(in the rows, 128 means zero)
Where one turn sends some rows of the set: a few examples, then the rows asked:
bere: [125 154 118 113 129 110 155 170 185 135 152 114 138 151 110 102 124 105
 117 117 118 125]
Depe: [131 155 126 127 168 148 129 172 123 126 145 142 148 128 150 105 130 137
 121 124 154 118]
mog: [119 157  99 121 129 148 113 150 132 122 118 134 138 100 165 154 124 129
 111 137 117 145]
peb: [105 151 140 120 105 138 145 151 165 136 150 108 147 147 128 100 127  79
 119 116 140 126]
tigig: [128 163 132 133 154 124 120 169 120 134 150 133 149 156 138 113 134 117
 120 103 157 127]
fopi: [123 165 125 117 122 104 136 156 180 137 153  99 139 149 127 100 113 102
 112 111 123 127]
duru: [114 130 132 115  94 122 150 135 156 130 146 110 149 136 118 100 146 103
 123 117 147 134]
nutin: [121 159 120 121 128 159 122 155 143 139 127 164 110 114 129 153 133 146
 103 133 119 146]
kevo: [114 168 127 118 132 166 114 142 147 138 134 152 112 102 152 141 117 140
  97 132 120 142]
Sizul: [125 158  98 123 128 144 123 161 134 126 117 154 133 113 140 166 137 131
 115 134 111 152]
Lave: [116 165 110 105 130 154 125 142 146 127 127 147 100 100 131 143 139 151
 108 141 128 157]
Zumis: [115 161 114 108 118 105 149 155 178 129 148  98 129 147 101 105 139 105
 127 116 134 137]
nuf: [112 139 130 120 112 134 162 169 172 136 147 116 148 152 110 107 136  92
 123 120 133 125]
zeve: [131 156 122 125 171 142 127 170 123 130 147 139 151 130 150 107 127 140
 119 120 151 118]
Gipet: [125 147 122 111 114  94 146 138 175 133 155 109 131 139 115  91 130 121
 117 110 133 134]
vivup: [105 154 127 109 108 128 154 150 172 132 149 103 128 148 101 105 144  95
 127 119 146 138]
Lunev: [121 150 127 111 115 145 122 126 140 136 134 156 110  98 138 130 138 154
 101 133 134 153]
fum: [112 159  96 110 125 151 128 147 138 117 115 135 120  99 136 153 144 141
 120 143 127 154]
gelov: [129 145  99 113 116 126 120 134 129 120 121 139 132  97 146 144 141 149
 118 133 124 152]
Temud: [130 167 138 136 156 124 118 171 120 137 150 136 143 155 134 113 135 122
 115 102 157 127]

Lave turns into vivup
Gipet turns into Lunev
tigig turns into zeve
Where do these go?
kevo turns into peb
Sizul turns into bere

Where one turn sends some rows of the set: a few examples, then the rows asked:
ninip: [110 133 142 135 118 111  94 142 149 111 137 133 157 130 153  89 140 115
 150 144 140 108 143 127 144 137 155 131  88 137 146 142 120 131]
mez: [139 112 117 120 133 128 121 127 123 111 123 144 144 135 144 100 104 119
 113  98 150 139 147 168 122 127 151 154 128 160 107 117 133 148]
nevap: [ 61 132 137 118 140 124 136 139 112 123 121 111 159 101 159 107 104 126
 140  97 138 138 156 118 107 142 114 140 128 130 116 131 126 143]
Sepup: [131 117 113 114 129 132 111 142 126 115 119 147 149 125 169  94 105 124
 118 115 151 141 148 169 124 127 162 143 124 143 117 136 130 149]
Semos: [102 127 136 102 148 118 123  91 103 131 150 132 137 147 133 113 145 115
 119 101 132 143 128 109  94 122 131 151 108 155 111 115 124 130]
tufe: [102 155 146 114 116 132 116 146 141 144 111 102 109 139 135 101  92  95
 149 104 147  93 142 130 128 115 128 122 109 133 152 133 125 145]
zerof: [ 95 147 132 106 130  99 124 121 153 128 152 139 114 141 168 125 105 107
 125 139 114 139 157 142 115 131 109 151 108 162 111 140 111 116]
Kapom: [109 109 106 119 120 114 117 140 150 145 129 148 140 136 151 103 128  85
 139  86 163 110 115 124 112 151 135 124 136 130 149 141 117 113]
Sikas: [120 115 121 112 121 128 121 130 146 131 134 159 129 138 129 110 146  76
 129 119 156 101 111 128 138 135 146 118 132 139 150 134 137 110]
kele: [136 168 112 125 154 146 123 127 115 119 102 147 124 116 149 115 116 106
 113 101 149 110 140  97 129 126 128 112 110 132 158 139 122 132]
fes: [105 154 113 145 124 145 123 134 140 123 138 134 134 125 144 114  94 106
 133 129 174  98 133 147 131  95 118 125 114 117 128 130 161 148]
fabo: [103 145 124 131 153 131 137  96  97 116 144 154 139 109 155 137 143 128
 109 109 127 128 130 129 117 141 147 140 117 142 128 119 114 107]
pep: [109 130 125 144 129 129 124 111 140 145 136 139 119 127 144 135 157  84
 112 108 133 123 120 131 132 116 117 131 147 147 157 149 113 141]
bes: [ 94 140 132 110 148 118 125 120 127 108 149 146 153 146 149  99 122 128
 130 114 129 116 143 127  97 106 105 132  96 136  96  89 154 131]
gavis: [ 93 146 113 139 141 105 119 116 128 141 168 125 152 127 149  75 136 110
 133 105 128  96 129 105 155 134 134 139  95 133 116 142 128 148]
Kore: [ 98 158 147 136 123  98 109 136 137 128 146 137 134 135 129  90 148 109
 164 131 130  98 134 110 148 132 127 138  98 135 153 136 125 121]
bos: [143 147  96 147 145 133 128 133 135 138 144 135 129 148 161 106 134 120
 125 104 145 105 129 123 133 159 102 138  92 142 158 114 112 122]
derif: [102 153 131 108 118 112 114 143 154 136 136 131 106 144 162 112 105 112
 120 136 115 146 155 143 125 131 113 144 117 159 119 141  94 134]
Boka: [105 136 132 114 123 139 135 138 132 133 127 100 129 124 132  97 119  94
 165  95 169  80 127 132 129 112 124 133 109 120 150 129 148 136]
ratop: [ 67 140 121 115 133 117 127 159 124 133 132 112 160 107 171 101 100 114
 138  82 139 139 142 127 107 149 120 147 119 133 122 140 113 142]
nuro: [121 156 124 135 150 124 152 119 109 122 141 127 125 125 138 102 120 157
 130 113 120 113 145 135 127 113 116 130  86 144  98 106 118 125]
Zuzi: [ 80 126 121 124 125 120 126 161 129 130 132 120 166 106 163 100 106 114
 147  67 134 139 139 136 103 146 125 139 127 133 127 138 117 138]
velor: [132 121 120 110 128 132 106 133 131 112 131 139 143 138 165  94 109 121
 126 126 144 134 150 176 124 134 170 139 117 142 114 149 125 143]
binas: [ 93 135 130 116 149 144 126 113 117 106 151 133 129 132 135 132 129 107
 137 119 139 134 153 143  78 106 119 128 132 158 134  99 140 141]
Puba: [ 96 142 159 125 150 149 141 117 112 109 110 128 147 124 133 120 128 103
 131 138 143  80 136 112 142 135 110 140 126 126 125 139 139 131]
dipus: [132 131 130 148 133 133 148 123 121 138 134 156 125 130 126 112 117  87
 150  89 138  91 136 120 143 131 125 156 131 161 128  96 133 129]
mik: [114 163 112 133 158 128 144 146 134 119 136 117 141 115 170 133 127  96
 137 132 157 103 123 118 126 141 134 108  69 147 137 131 126 137]
pebez: [ 92 158 143 110 110 117 111 145 150 140 127 128 106 142 159 116 101 107
 129 127 120 142 152 133 124 130 113 141 118 142 109 139  92 126]
volu: [127 130 124 124 141 111 158 108 144 129 167 146 148 118 135 120 124  99
 156 138 137  96 131 126 116 134 115 146  97 146 134 157 147 114]
Vit: [ 97 160 104 119 149 151 162 120 133 103 147 129 130 117 137 139 111 114
 116  98 146 110 133 152  94 123 108 125 116 152 116 120 125 113]

Semos turns into binas
volu turns into dipus
Where do these go?
Zuzi turns into pebez
bos turns into kele
fes turns into gavis
Kore turns into Sikas
tufe turns into ninip
zerof turns into mez
nuro turns into fabo
ratop turns into derif

Where one turn sends some rows of the set: a few examples, then the rows asked:
vone: [114 102 139 161 122 137 139 125 172 155  96 128 138 163 134 115  95 115
 113  99 130]
fur: [118 152 129 148 135 108 134 141 147 152 128 115 153 122 118 142  82 125
 122 155 129]
Buk: [107 132 111  96 129 144 120 149 174 154 107 117 138 111 141 123  96 124
 114 103 146]
bifi: [133 159 118 155 142 119 123 136 167 158 116 123 123 129 117 159 119 128
 130 154 131]
zug: [138 106  97 121 129 108 148 108 156 150 104 132 117 136 174 141 114 128
 109 152 120]
reri: [104 127 120 112 143 110 149 151 176 151  89 130 143 124 103 127 101 122
 121  88 130]
ragi: [127  83 106 127 142 141 142 145 170 149  66 135 129 140 127 132 120 113
 128 160 120]
seba: [118 107 108 105 138 102 130 142 161 147  51 117 154 116 142 149 113 115
 131 137 130]
zonev: [104 101 106 100 145 113 109 148 161 146  60 122 142 104 138 134  93 119
 113 138 118]
basas: [114 144 150 164 143 135 132 118 167 140  89 122 149 108 139 131  89 111
 102 160 126]
benu: [116  95 121 133 133 117 151 132 171 152 127 133 145 132 141 120  87 119
 105 183 130]
livo: [122 159 140 143 145 112 137 138 167 160 127 128 131 121 120 162  91 118
 128 156 132]
Beli: [122  93 125 129 134 142 166 130 171 157  69 134 141 133 151 149 110  99
 134 158 125]
veri: [117 134 136 157 153 126 114 133 167 132  92 125 148 112 115 115  98 119
 104 164 129]
sisi: [144 137 102  94 136 127 126 154 159 155  94 114 152 127 148 131 104 117
 102 110 136]
nolu: [114 135 110 125 125 117 157 163 169 161  74 119 149 125 121 134 103 122
 116  86 134]
figil: [126  99 149 151 132 118 151 127 175 151  89 133 150 166 130 122  94 101
 120 106 137]
Rosu: [ 99  95 128 134 131 143 159 111 155 154  80 132 146 126 152 129  78 104
 124 150 102]
Riv: [126  99 101 153 123 118 149 133 162 154 111 119 152 141 145 119 117 129
 114 178 134]
telen: [128 154 114 161 133 115 120 142 148 158 119 111 145 130 115 139 105 135
 124 153 127]
buvot: [125 108 107 155 127 128 147 113 175 159 110 134 128 136 158 140 129 122
 118 175 127]
Tir: [102 141 118  98 140 127 127 110 173 149 112 125 151 121 142 128 115 115
 135  98 143]
Goveb: [ 95 115 114 117 131 110 134 118 160 155  56 120 151 109 157 153 112 112
 139 125 125]
Kov: [141 102 144 140 143 121 144 137 187 151  92 141 133 167 124 130  96  99
 106 112 130]
gekud: [155 129 100 149 138 109 154 156 168 147 120 127 121 126 132 137 121 116
 104 103 127]
Posa: [134 101 136 153 133 137 127 136 186 156  91 138 120 162 130 122  96 110
 101 103 125]
petel: [120 146 111 131 134 116 152 138 167 161  74 127 139 126 133 139 102 123
 106  79 112]
Figi: [107 124 123 148 138 108 164 133 165 143 140 126 134 110 129 125  97 113
 126  95 138]
Nikug: [109  82 107 134 137 143 128 127 153 147  80 134 136 133 134 107  92 118
 115 153  98]
firim: [107 143 116 116 151 111 143 131 176 148  85 138 134 121 113 130 103 116
 112  82 109]
Sof: [125 146 148 164 138 131 145 132 173 145  78 119 153 114 137 148 112 109
 118 163 146]
val: [122 122 107 153 129 118 148 161 160 147 134 119 126 116 126 116 100 127
 105  97 132]
fiv: [116  97 110 107 142 101 148  99 172 143 121 141 119 133 153 129 111 125
 127 154 130]
Sinu: [116 105 124 137 139 125 148 114 183 156 124 145 124 121 153 140 102 109
 109 180 125]
zumun: [104  83 115 108 125 117 148 130 167 149 122 125 125 127 148 123  96 138
 125 155 152]
futo: [130  94 100 122 108 120 148 141 155 157 107 115 127 131 171 130 103 141
 108 154 139]
Lon: [130 130 137 155 149 125 127 147 173 136  79 120 152 118 112 133 119 117
 115 169 149]
Zovut: [138 144 106  98 144 113 138 117 161 149  94 123 157 133 149 137 123 110
 122 103 132]
Fos: [ 83 112 113 113 135 122 113 125 163 151  68 124 136  96 152 137  89 117
 122 127 116]
tiko: [138 132 119 145 148  96 171 132 173 144 127 134 132 126 131 143 120  99
 122  97 130]

petel turns into nolu
livo turns into bifi
Where do these go?
buvot turns into Riv
vone turns into figil
zug turns into futo
zonev turns into Fos
Rosu turns into Beli
Tir turns into Zovut
veri turns into basas
gekud turns into val

Where one turn sends some rows of the set: a few examples, then the rows asked:
non: [ 79 143  90 127 108 137 144 115 152 108 123 159]
zod: [149 140  93 119 130 139 140 107 132 117 118 162]
ruzi: [107 146  84 120 105 174 140 126 133 111 112 108]
nam: [134 157  64 119  88 166 164 112 138 120 112 138]
begik: [ 88 170  80 113 113 164 147 131 124 135  94 152]
valub: [123 175  98 114 106 184 151 113 126 123 132 147]
losa: [134 129  90 126 121 136 164  82 124 152 114 152]
lafi: [130 135  90 152 138 136 137  92 123 149 121 153]
Kipor: [125 150  60 111 132 140 113  91 152 139 145 141]
Sife: [128 152  68 125 140 145 123 109 149 163 127 154]
Raru: [ 93 125 104 129 132 153 127  99 136 132 131 111]
kogi: [ 90 165  90 122 125 130 120 109 142 116 119 109]
puzez: [130 163  84 139 114 166 119  90 128 120 106 121]
solem: [110 120  60 110 125 160 122 121 133 145 130 159]
sidiz: [135 147  77 115 125 156 138  67 140 135 117 112]
zup: [135 164  78 121 123 122 142 112 156 129 142 154]
suz: [106 136  52 128 104 138 140 106 137  96 120 145]
Tum: [135 121  70 109 113 141 150 121 123 125 105 154]
foza: [ 89 123  79 131 122 175 140  88 140 132 146 143]
rarim: [ 93 141  78 111 105 165 165 106 124 162 143 150]
Let: [ 93 168  92 160 109 162 132 104 137 112 127 127]
Vesi: [107 186  90  92 111 139 145  90 128 127 128 133]
rikep: [103 165 123 130 122 169 151  85 118 134 128 130]
zipus: [ 66 145  85 141 122 152 143  83 130 139 106 147]
topak: [116 173  99 112 123 152 160 111 111 129  94 122]
gid: [130 132  78 118 141 164 141 138 136 137 127 151]
tis: [120 142  79 151 123 157 172  96 136 144 148 146]
zilu: [ 95 172  64 121 123 120 150 106 131 132  95 140]
tuno: [ 86 162  67 128 117 144 168 126 120 112 121 121]
nepel: [103 147 110 101 113 143 136  79 145 110 105 128]
ribe: [ 94 170  78 122 104 180 125  97 121 155 120 135]
bol: [135 161  61 138 121 140 149 106 152 116 152 133]
vuv: [121 136  84 150 130 137 157 127 138 137 149 145]
zove: [ 73 163  92  95 125 142 124 109 142 139 121 144]
nubiz: [102 169  83 103 134 154 163 115 117 157 128 125]
gode: [107 144  59 100 119 116 143  85 123 146 119 130]

suz turns into gode
zipus turns into tuno
solem turns into Tum
Where do these go?
lafi turns into vuv
non turns into zilu
begik turns into topak

